Families of rows that turns and mirrors carry onto each other, the same ones carrying the whole set onto itself: the rest of each named row's family, in list order
9 families of 3 rows
Tomez: 8  -11  17  10  25  -11  7  12  2  -14  -22  -5
miti: 16  -16  9  6  28  -1  -1  14  -5  -4  -22  -9
Govi: 10  2  -14  -16  18  -8  -18  9  -1  -12  -19  -9
Pena: -8  -6  -2  0  14  -11  12  14  -1  7  -12  5
mas: 14  -7  -12  -8  11  -15  -21  22  8  -15  -19  -3
kamob: -15  -2  4  -3  5  -11  -5  23  -3  -6  -3  4
kozon: 7  4  -7  -15  12  -11  -22  28  -3  -9  -17  -12
dige: -6  4  5  -7  6  -14  10  15  -1  3  -7  0
nusi: 14  0  -16  -8  19  -7  -14  6  5  -3  -12  -1
Lapa: 13  -10  18  4  12  -22  -3  11  0  -24  -12  -9
lifa: -9  11  3  -5  20  -8  5  18  -13  1  -5  2
Zek: 14  -11  5  6  28  -6  6  14  0  -20  -24  -11
taf: 16  2  -18  -14  14  -13  -13  21  -3  -7  -14  -3
vedi: 13  -3  8  2  30  -6  12  8  3  -16  -19  -12
gebok: -10  8  10  4  8  -10  6  16  -11  -5  -9  -6
pobe: 11  -8  16  9  28  -9  0  15  -1  -10  -27  -9
zak: -5  5  2  -7  6  -11  1  14  -4  0  -1  4
luri: 10  8  -15  -8  6  -18  -14  17  -3  -7  -21  -6
zemo: 20  5  -13  -15  20  -15  -7  20  -1  -3  -23  -4
Gatuz: 8  -17  15  8  18  -6  2  16  6  -20  -16  -9
Biru: 16  -7  -14  -13  19  -11  -18  14  -3  -13  -23  -7
Rute: -13  8  11  1  12  -9  2  16  6  -9  -4  -6
Kebuk: 9  -9  10  2  22  -12  3  23  8  -20  -29  -17
Zunam: -10  -5  9  -6  5  -22  -3  14  -13  -16  -4  0
Romeb: -8  5  6  3  15  -9  7  19  -7  -2  -2  4
butut: 9  -4  -4  -8  11  -30  -18  16  -3  -20  -18  -1
beb: 18  -4  9  9  18  -10  0  9  2  -20  -27  -19

The rest of the family of Biru: Tomez, zak
The rest of the family of gebok: luri, beb
The rest of the family of Pena: miti, nusi
The rest of the family of Kebuk: kozon, Rute
The rest of the family of vedi: lifa, zemo
The rest of the family of Govi: dige, pobe

Families of rows that turns and mirrors carry onto each other, the same ones carrying the whole set onto itself: the rest of each named row's family, in list order
4 families of 4 rows
sikod: 7  2  -10  -18  6  17  14  14  -6  4  -18
kiku: 6  0  -15  5  1  12  -12  6  -1  10  7
koz: 0  4  -1  -4  1  10  21  1  11  -14  -1
nikin: -8  -2  1  2  -2  -2  23  7  8  -2  -4
basa: 2  -2  -20  6  5  -1  4  9  15  12  -1
pom: 0  10  1  -8  1  20  7  10  -16  3  -12
sed: 8  4  -5  0  10  14  -11  5  2  11  7
lare: 7  -3  2  -4  5  4  22  18  13  0  -4
zasez: -9  1  -22  9  11  -2  -3  -3  4  1  -4
Pigi: 9  -6  -2  -12  1  15  15  16  -9  -2  -12
nites: 6  5  1  -10  10  20  8  0  -10  -11  -17
turif: 1  11  -15  1  8  17  -12  -9  -2  -1  -4
sedut: 0  2  -18  15  13  -4  1  0  6  1  -13
zezen: -3  0  -9  0  7  24  -6  -2  -10  13  -2
Nepom: -5  3  3  -5  9  8  20  10  3  -17  -3
sinu: -9  1  -17  18  5  4  12  7  11  5  -1

The rest of the family of koz: sikod, sed, sedut
The rest of the family of Nepom: kiku, zasez, Pigi
The rest of the family of basa: lare, nites, turif

Families of rows that turns and mirrors carry onto each other, the same ones carrying the whole set onto itself: the rest of each named row's family, in list order
4 families of 8 rows
kupak: 16  4  -9  -10  -4  -1  14  5  1  -7  -2  -19  1
zadem: 22  21  -15  0  -6  2  12  13  18  -5  -4  -9  -14
foluz: 4  -2  3  2  -8  -5  10  -10  -15  1  -7  -9  -14
teg: 16  26  -1  -1  -21  -1  16  14  3  -9  -5  -5  -13
didi: 1  -5  -1  1  -8  -4  5  -9  -9  8  -6  -9  -3
bukiz: 16  28  -4  7  -18  -1  13  10  9  -4  -8  1  -26
fezu: 0  -4  -5  11  -6  -3  0  -12  -2  14  -9  -2  -15
Dun: 21  15  -12  -7  -7  0  15  13  10  -9  -2  -15  -3
gat: 7  10  -4  16  -9  -5  5  -8  0  8  -11  3  -35
bul: 11  -3  -15  10  6  -2  3  -10  6  9  -9  -7  -26
pekom: 20  19  -18  8  -3  1  8  8  20  1  -7  -4  -25
navos: 12  20  -6  -12  -12  -14  19  3  5  -11  -16  -10  0
Gekub: 3  6  -9  16  -8  -3  -1  -8  7  14  -11  5  -25
fari: 8  4  5  -6  -13  -5  14  -2  -14  -7  -5  -14  -5
Poz: 14  24  -6  -1  -20  1  11  15  12  -2  -3  -3  -3
Peno: 14  29  -12  1  -10  -14  14  2  17  -3  -20  2  -20
Dones: 12  22  -6  15  -14  -2  8  1  8  3  -10  5  -34
gak: 3  0  0  10  -7  -6  6  -13  -11  6  -11  -3  -26
vut: 10  22  -13  6  -5  -15  10  -6  15  3  -22  4  -26
fab: 2  2  -7  1  1  -18  9  -18  -1  4  -22  -4  -17
Mupop: 8  18  -10  15  -13  -1  2  2  15  11  -9  7  -24
gav: 13  26  -9  9  -18  1  7  11  17  3  -7  4  -16
Visob: 10  14  -2  -7  -19  0  12  10  2  -3  -2  -10  6
ravos: 5  2  1  -6  -13  -2  8  1  -5  1  -3  -12  6
nenem: 7  9  -4  -12  -8  -16  16  -6  -3  -8  -17  -12  2
vobu: 9  -8  -11  3  6  -3  5  -11  -3  5  -6  -14  -15
sune: 13  17  4  -6  -17  -2  17  8  -7  -11  -4  -11  -5
rudu: 15  9  -18  12  2  -1  4  -2  15  7  -8  -2  -31
kon: 5  11  -11  8  -1  -17  8  -14  8  6  -24  1  -25
lemo: 4  2  -4  -6  -3  -17  13  -14  -5  -1  -19  -10  -6
rak: 14  28  -9  -7  -12  -13  18  6  13  -9  -18  -5  -9
doru: 12  -6  -9  -6  1  -2  9  -4  -4  -1  -4  -18  -4

The rest of the family of bul: kupak, zadem, Dun, pekom, vobu, rudu, doru
The rest of the family of Dones: foluz, teg, bukiz, gat, fari, gak, sune
The rest of the family of navos: Peno, vut, fab, nenem, kon, lemo, rak

Families of rows that turns and mirrors carry onto each other, the same ones carrying the whole set onto itself: the rest of each named row's family, in list order
5 families of 3 rows
Kago: 18  -1  -2  -5  -2  23  -1  13  9  -3  -3  -3  -5  -2  -32  -3
bil: 29  13  -14  -11  -19  -1  -29  19  4  2  11  -5  -8  15  -30  -2
Nup: 18  -7  2  5  0  21  -5  8  17  -3  -3  3  -1  -3  -32  9
bazu: 27  8  5  3  -6  -11  -9  13  13  14  10  2  0  -7  -18  20
vip: 33  5  -6  -10  -11  -1  -25  18  2  0  15  -7  -5  27  -36  1
rut: 29  5  -18  -8  -13  0  -32  13  5  -3  7  -4  -7  23  -26  -1
Vabak: 22  9  -13  -3  -21  14  -29  12  4  -4  12  -8  -12  17  -28  -3
kekir: 19  -5  -4  -2  3  24  -1  7  8  -1  -8  -4  -2  5  -23  1
Nelig: 22  7  -17  -9  -13  7  -29  15  3  -3  6  -10  -12  24  -31  1
mufun: 25  9  0  5  -5  -13  -18  11  11  15  10  -2  -4  6  -15  27
tif: 14  -5  0  1  5  21  0  9  11  0  -6  -5  -6  2  -28  11
kozam: 26  4  1  8  -4  -12  -12  7  11  12  11  1  -2  1  -9  21
fiki: 32  13  2  5  -13  -5  -21  13  13  17  7  0  2  4  -14  24
Nifa: 28  4  11  6  -2  -10  -6  11  6  12  20  -2  -2  6  -19  20
vula: 23  -2  6  -4  2  24  3  12  2  2  1  -9  -2  11  -31  2

The rest of the family of kozam: rut, kekir
The rest of the family of Kago: bil, bazu
The rest of the family of mufun: Nelig, tif
The rest of the family of Vabak: Nup, fiki

Families of rows that turns and mirrors carry onto each other, the same ones carrying the whole set onto itself: the rest of each named row's family, in list order
6 families of 6 rows
gizu: 8  4  -6  5  2  -1  -5  5  -2  -5  -7  -14  1  9  -15  15  -19  -3
Kan: -7  5  3  -2  8  4  0  6  -1  7  6  -8  -23  -24  14  -12  -4  -7
Nipef: 5  -8  -3  5  0  -12  -6  12  8  0  -10  -12  -7  12  -5  4  -24  1
fub: -7  7  4  -6  10  11  -9  -11  2  11  -4  -15  -12  5  1  0  -14  -19
bufop: 20  2  -6  11  2  3  3  -11  -8  12  -8  2  -15  -4  -14  -8  -11  1
kad: 16  2  -10  11  2  9  0  -7  -10  7  -13  -6  -25  -4  -9  -5  -4  -6
zezu: -10  11  7  -5  2  4  -12  8  3  -7  9  -15  2  -11  -1  8  -17  -7
nisuk: -2  11  1  3  -1  8  0  -3  0  15  5  0  -21  -25  2  -11  -3  0
kibar: 1  -1  -2  0  11  3  -4  2  -9  9  -3  -1  -8  -27  16  -14  1  -10
Bekop: 13  -2  -10  17  11  -7  5  1  -9  11  -19  -3  -17  -5  4  -5  -4  -8
Fugin: -14  6  10  -3  8  -5  -13  3  9  -2  10  -6  3  -7  5  6  -17  0
vavav: 15  -10  -6  5  -5  -6  -9  17  -3  -6  2  -3  -5  -19  -5  -11  -14  9
Seg: -4  4  -1  -13  10  9  1  -12  6  20  -5  -16  -12  -1  -2  -6  -13  -11
gopo: 12  4  -3  9  5  -10  1  9  2  0  -10  -8  -3  14  -7  9  -19  1
Tam: -5  -3  -2  -1  8  7  -2  -6  -1  7  1  -3  -24  -24  11  -12  0  0
gose: 15  -4  -13  12  11  -2  4  -3  -6  12  -8  -6  -25  -8  -12  -9  -4  2
bogo: -2  0  3  0  2  0  -8  9  6  11  2  -6  -24  -22  9  -21  -6  -5
zezup: -9  -4  5  -3  5  -7  -16  14  4  2  17  -11  -3  -11  1  -3  -25  -5
Zoru: 15  -3  -13  8  10  4  2  -4  -12  19  -5  -1  -24  1  -3  -7  -8  -5
dufu: -2  -3  2  -13  15  5  -3  -8  2  9  -6  -15  -6  10  9  -3  -17  -14
gid: 11  2  0  8  -7  -3  2  5  -4  -12  0  -2  -2  -19  -7  1  -14  14
bivu: 10  -2  -12  9  -1  -4  -4  12  -5  -2  3  2  -5  -16  -10  4  -6  17
pim: -12  7  4  0  11  -10  -6  15  3  2  3  -11  6  -14  12  6  -13  -10
dafen: -15  2  5  -10  4  2  -4  0  2  1  15  -14  0  -16  1  7  -21  -1
Likif: 3  1  1  5  6  -8  3  -3  3  -3  -4  -17  -2  7  -13  11  -27  1
fali: 9  -3  -10  16  6  -11  -2  15  -15  -2  3  0  -1  -21  0  4  -10  2
pul: 12  5  -8  13  -5  2  -4  12  -10  -11  1  -6  -10  -20  -12  3  -7  6
Denip: 9  4  -3  3  10  -11  -5  7  8  0  -6  -11  7  8  -14  6  -18  4
lizo: -3  -10  -2  -12  7  4  -12  -4  6  17  -6  -11  -11  6  6  -10  -18  -12
Vul: -5  0  -1  1  20  -2  -7  -6  -5  20  -4  -7  -5  2  10  -1  -14  -21
pibef: -2  8  2  -1  3  15  -7  -4  -6  5  4  -7  -21  -24  5  -11  -1  -10
gur: -6  4  8  -1  7  -5  -11  11  -2  -6  18  -7  4  -11  5  6  -22  -3
moset: 17  1  -8  4  -3  0  -1  17  -8  -4  1  1  -4  -22  -2  -6  -4  11
rofa: 14  -10  -9  12  1  -2  -8  -1  -6  16  -6  2  -25  1  -5  -11  -14  -3
lota: -5  -1  6  -8  21  3  -8  -16  4  12  0  -12  -10  1  4  -9  -14  -13
Zomim: 8  -4  -10  2  12  -10  -2  9  -5  2  -14  -11  11  5  -2  9  -16  -6

The rest of the family of bogo: Nipef, vavav, zezup, lizo, rofa
The rest of the family of Zoru: Kan, gopo, dufu, gur, moset
The rest of the family of kibar: Bekop, pim, fali, Vul, Zomim

Families of rows that turns and mirrors carry onto each other, the same ones carrying the whole set onto itself: the rest of each named row's family, in list order
4 families of 8 rows
Vaz: 0  -4  14  -1  -14  5  3  -2  -11  -11  -1  7  6  -16  -23  -13  -11  3  5  -7  0
Pobo: 8  -1  10  2  12  6  -7  -2  3  -2  12  -14  -1  -29  -8  3  -11  -11  7  -6  7
zuz: -6  16  -1  1  11  5  -12  -10  -1  1  -3  1  -5  -9  -3  -13  -20  -6  2  11  11
gude: 6  -11  -2  -9  -19  -10  -14  -21  -6  -4  9  0  2  -20  -9  2  6  -4  4  -28  -2
fura: 10  5  12  0  -7  -4  -20  -17  -8  2  9  -5  6  -7  -12  -23  -16  -17  6  -6  -8
kube: 7  4  15  5  -8  -3  -19  -22  -4  0  11  -2  4  -14  -14  -16  -14  -20  1  -7  -10
Senib: 2  6  -8  -9  15  -8  -19  -19  -4  7  13  -1  -9  -15  3  8  0  -15  -7  -11  8
bamug: 3  -5  8  1  -17  10  -3  -9  -6  -11  -6  4  6  -14  -17  -21  -6  9  11  -3  -2
Rutol: 7  2  11  8  8  8  -2  -4  -1  -11  10  -15  -11  -25  -10  2  -2  -9  4  -11  10
Faz: 10  -13  2  -11  -14  -4  -9  -18  -6  -7  9  2  3  -21  -12  -2  14  -1  0  -26  -2
zofa: -5  -3  -12  -8  5  5  -1  -11  0  -7  -1  8  -8  -21  -3  9  8  11  -3  -9  15
kasu: 7  6  9  7  11  8  1  -3  -3  -11  10  -16  -7  -24  -12  2  -7  -6  7  -9  1
bik: 9  -7  -3  -7  -8  -5  -8  -16  -3  -1  8  0  -4  -19  -12  0  8  -1  11  -36  2
Nafu: 7  4  11  -5  -5  -13  -16  -18  -4  7  15  -4  0  -10  -15  -20  -4  -19  3  -5  -11
Kazi: -8  13  -1  2  8  7  -10  -11  -3  7  -7  0  -1  -9  -4  -10  -19  0  -4  12  8
vasuk: -5  9  4  -3  7  5  -13  -13  -5  -5  -1  3  2  -10  -3  -14  -15  -6  -8  20  6
digak: -3  -1  -11  -4  3  13  -5  -10  -4  -12  -9  6  -2  -19  0  5  -3  12  0  -10  19
dito: 7  2  13  8  4  10  -4  -7  -3  -8  16  -13  0  -27  -10  2  0  -9  11  -9  10
Dasok: -2  -4  9  3  -10  9  1  -5  -5  -13  -5  4  12  -11  -15  -19  -3  9  11  -2  1
Deden: -3  -1  -14  -14  6  3  -2  -6  -4  -6  -5  5  -6  -14  -1  2  6  14  0  -8  17
vanog: -2  2  -10  -18  -9  -7  -19  -24  -7  5  -4  18  9  -4  -6  -17  -5  1  -2  -4  -2
Guro: -3  0  -13  -16  -6  -9  -18  -21  -5  3  -9  16  -3  -1  -5  -15  -8  2  -8  -6  -3
lotud: 6  5  12  5  -3  -8  -21  -23  -10  2  11  0  0  -18  -16  -20  -12  -19  -1  -4  -8
noz: 13  -11  2  -10  -10  -5  -11  -17  -6  -12  14  2  -3  -19  -11  -3  12  -6  8  -27  -1
nevut: -1  13  2  0  16  10  -7  -7  -4  0  -3  4  -5  -9  -6  -15  -13  -2  -1  14  10
bemom: -2  -4  -9  -15  -13  -6  -22  -25  -7  6  -3  18  4  -4  -3  -15  0  0  -4  -5  5
bime: -4  4  -9  -12  -14  -6  -14  -26  -11  -4  -5  17  -1  0  -7  -18  4  4  -5  -9  0
kem: -1  -3  -12  -13  1  9  0  -6  -1  -7  -4  2  -4  -10  0  7  5  13  4  -10  15
rokis: 11  9  -8  -3  8  -8  -21  -24  -1  7  6  -4  -15  -17  2  2  -1  -20  -4  -7  8
lat: 6  8  -9  -13  8  -8  -22  -22  -1  8  11  -2  -14  -18  0  4  -4  -15  -8  -13  7
tezog: -6  -8  8  -6  -10  9  -1  -4  -8  -12  1  6  12  -11  -17  -16  -6  13  7  -7  -2
Kepen: 4  7  -14  -8  13  -4  -24  -26  4  6  8  -3  -7  -13  7  -2  4  -9  -3  -8  8

The rest of the family of bik: Vaz, Pobo, Nafu, vasuk, digak, bime, Kepen
The rest of the family of fura: gude, zofa, dito, Guro, nevut, rokis, tezog

